First come named moves, each a turn or a mirror, each shown by rows before and after it. For each pair of rows after them, which moves, in which order, take the first row to the second? The first pair is done for you.
bas (before |-> after):
[  7  -6 -12 -10   9   6   0   9   1   7 -15  -3  -7  -7   2   7] |-> [  9   0   0  -7  12  -9   8   2 -14  -9  -4   1 -12  -5   1   1]
[ -7  -7   6   4 -13   6   1  -6   0   5   9   1  13   3  -1  -7] |-> [ -9  -6   6   4 -12   4   3  -7  -1   2  11   1  11   2   0  -7]
[  5   4  -8 -17  14  13 -14  -6   2  -5  -8  -7   1  -8 -19   5] |-> [  6   6   1 -17  16   5  -8  -8  -7 -14   0  -4  -2  -7 -19   3]
[-11  -6  -5   9 -24 -14  15  -1   9   5   9  38   9  -6  16  18] |-> [-12  -7  -6   9 -25 -14  14  -2   8   6   9  39  10  -6  14  19]
kuz (before |-> after):
[ 0 -6 -5  5  3 -5  8  5 -6 -8 -1  1 -8 -3  5  4] |-> [-5 -9 -9  8  1  2  1  6  0  1 -5  1 -2 -1  6  5]
[ 10  -6  -1  12  -8  -1   9  12   1 -12   5   7  -4   8  15   6] |-> [  7 -10  -7  13 -10  11  -1  10   8   1   2   3   4  13  17   7]
[-19  -9 -13  10 -13  11  -3   4  14  29 -13  19   8  -6   9  11] |-> [-13  -1  -1   5   1  15 -29 -14  -6  16   5 -14  16  19 -15  -7]
[ 13  -4  -9  19  -4  18 -26   4 -10   2   4 -18  19  -4 -16  -6] |-> [ 23   3   3  14   1  -3  -5   3 -24 -24  13  -9   1 -11 -16  -9]
nit (before |-> after):
[  4  -5  -9  -7  -3  13 -11   7  14  11  -8 -17  -5  -3  -4   6] |-> [ 11   1   0  -8   0  -8  10   7   1  -9   1  -7 -22 -10  -1   5]
[ -1  -2  14  27  -9   1  20  -1 -22 -24  13   7  10  -1  14   2] |-> [ -8 -12   2  26 -11  27  -7  -1  -6   2   3 -10  29  10   8   3]
[ -3 -16  11  16   5   0  23  -4  18   9 -13  11  18  10  14   9] |-> [  7 -21   7   9   8   4  19   4  25  12 -21  -2  16   5   9   8]

Between the rows of a pair lie two moves.
[ 10   2  13   2   7   3   8   5 -21 -12   7   9  -8   7   0   5] |-> [-2 -5  2  8 -2 16  6 11 -1  9 -6 18  2  3  9 14] : kuz nit
[ -7   3 -13   0   8  15 -18 -10   0  10   8 -12  12  12 -12 -13] |-> [  4  12  -1  -5  10 -11   9  -7 -16 -16  18   1  -9   0  -8 -14] : nit nit
[  5   6   4  -5   1  -9   2  -2  -8 -12   8   2  -5   2  -5  -2] |-> [-7  2 -6  4 -7 -1  3  2  4  6 -1 15  4 -2  4  8] : kuz nit
[  9  -4 -10  -7 -11   5  19  17  21  15 -27  14  -2 -10  14  22] |-> [  8  15  21  -3   5 -12   1 -16 -29 -23  18  -9   0  18  -8  -6] : kuz bas
[ -3  -3  -6  -6  -6  -2  13  30  11  -4 -12  13 -15  -9   9   7] |-> [ -8   9  13  -1   3 -10   2   9 -19 -24  14   4 -13  10  -2  -7] : kuz bas
[-13  11   0  21 -16   8   9   2 -18 -14   1  -2  -7 -10   8   0] |-> [-18  10  -4  21 -16  18  -4   0 -14  -4  -1  -9   3  -4   7  -2] : kuz kuz
[  1  -8  -3  -8   4   2 -12  13  14   5  -7   2   0 -24   2  13] |-> [  9  -2  10 -11  11  -9  -9   9  -5 -15   6  -4 -10 -20  -5   6] : kuz nit
[ -9  16 -14   9 -15   1 -17   4 -12   3  21   0  12  11  15  -3] |-> [ 16  17 -11 -11  -5  -7 -13  14 -12 -14  16 -15  -7   6   2  -8] : nit kuz
[ 10   6  -3   7   8   2  -7  13  13  -6 -15  -5  -1 -12  -1   5] |-> [ 13  11   8   6  10  -7  -9   4  -1 -19  -3  -6  -4  -8  -7  -4] : kuz bas
[ -6  -1  11  13   1   7  -9  -6   0  -4   4 -16  13  -1  -5   3] |-> [ -2  -1  11  12  -5  -5  14   3   3  -9   0   3   2 -16   4  12] : kuz kuz
[-4 -4 -8  4 -2  5  3  7 13  9 -7  7  2  1  2  3] |-> [ 10   0   0  -6   6   0   0   8   3  -6   0  -9  -6   6 -11  -5] : kuz nit
[  2  -3   6   3  -2 -15  24   3   4  -7   1  23 -10 -11   6   3] |-> [-16  -3   6  14  -1   9 -14 -13   0  11   7   6  19  15  -1  -5] : nit kuz
[ 13  13   1  -1  26  -6  -3   3 -18  -5  -2   5   0   5  -7  -9] |-> [ 18   9  -2  -4  24  -5   2  10 -11  -3  -9   8  -6  -4  -3  -3] : bas nit
[  6   3  12  -6  19  12 -39  -4 -12  -8  15 -32   2  27 -22  -8] |-> [ 21  10  19 -10  20 -22   8   7 -21 -35  18  -5 -31   2 -10   0] : bas kuz
[ 18   3  -9  -3   4  12 -17  12  21   4  -3 -18  14   2 -23  -6] |-> [  5  16  11  13   3  -8  -7 -10 -10 -18  26   0  12  11 -18 -13] : bas nit
[ 19   1 -24 -21 -11  12  -3  16  14  12 -17   7   4  -7   0  23] |-> [ 31  14  -5 -28   4  -2  -8   4 -15 -18   6 -13  -4   8 -19   6] : kuz kuz
[  5  17  11  -1  17 -19   4 -13 -13  -4  14  -1  -3   5  -6  -7] |-> [-14   7  -5  13   4  -2   4  -9   7  26  -1  18  11  -1  10   7] : kuz nit
[  9  10   9  -4  -3  -9   1   2  -3 -10   0   3  -8   1  -2  -2] |-> [ 6  8  6 -5 -6 -8  4  7  4 -5 -5  7 -8 -3  2  2] : bas nit
[ 17  -9  -1 -19   3   7  -9  10   0   2  -7 -15  -4  -6 -12  -6] |-> [ 17  -7   1 -16   0  -8  13  12  -3  -5  -7   5 -16 -18  -2  -2] : bas kuz
[ 14   7   8   4  27  -9   3 -15 -21 -27  15  -4  -6  22 -13 -12] |-> [  2   8   5  15  17 -16  22 -13 -17 -22  13  26  -8  14   5   0] : nit kuz
[ -7  11   8  20   6  -2 -18 -11  -7   2  29  -9   4  19  -2 -34] |-> [-21   5  -2  30  -4   6 -15  -8   6  19  20   6  13  16   9 -27] : kuz nit
[ -6   6   8   2   3  -2   2 -17  -3  -5  12  11   9   6  11   4] |-> [ -7   1  -2   2  -1   6   0 -10  10   7   1  14  13   1  16   9] : kuz bas
[-10   8   9  -7  13   4 -11   0  -3  11  11 -15   7  14 -19  -1] |-> [ -8   5   5  -2   6 -12  22  14   6   9   1  15  -8  -9   0  13] : kuz kuz
[  9   1   4  -5   2  -3   5  -3  -3  -9  -1  -5 -11  -3   1  -2] |-> [ 3 -4 -4 -3 -1 11 -5  0  8  7 -8 -6  0 -2  4  3] : kuz kuz
[ -6   3  -3   7 -10  14  -5 -12   9   9   7  14   6   2   5   2] |-> [  2  11   6   2  -5  -1   2 -15  -4 -10  18  10  -4   4  -1  -3] : kuz kuz
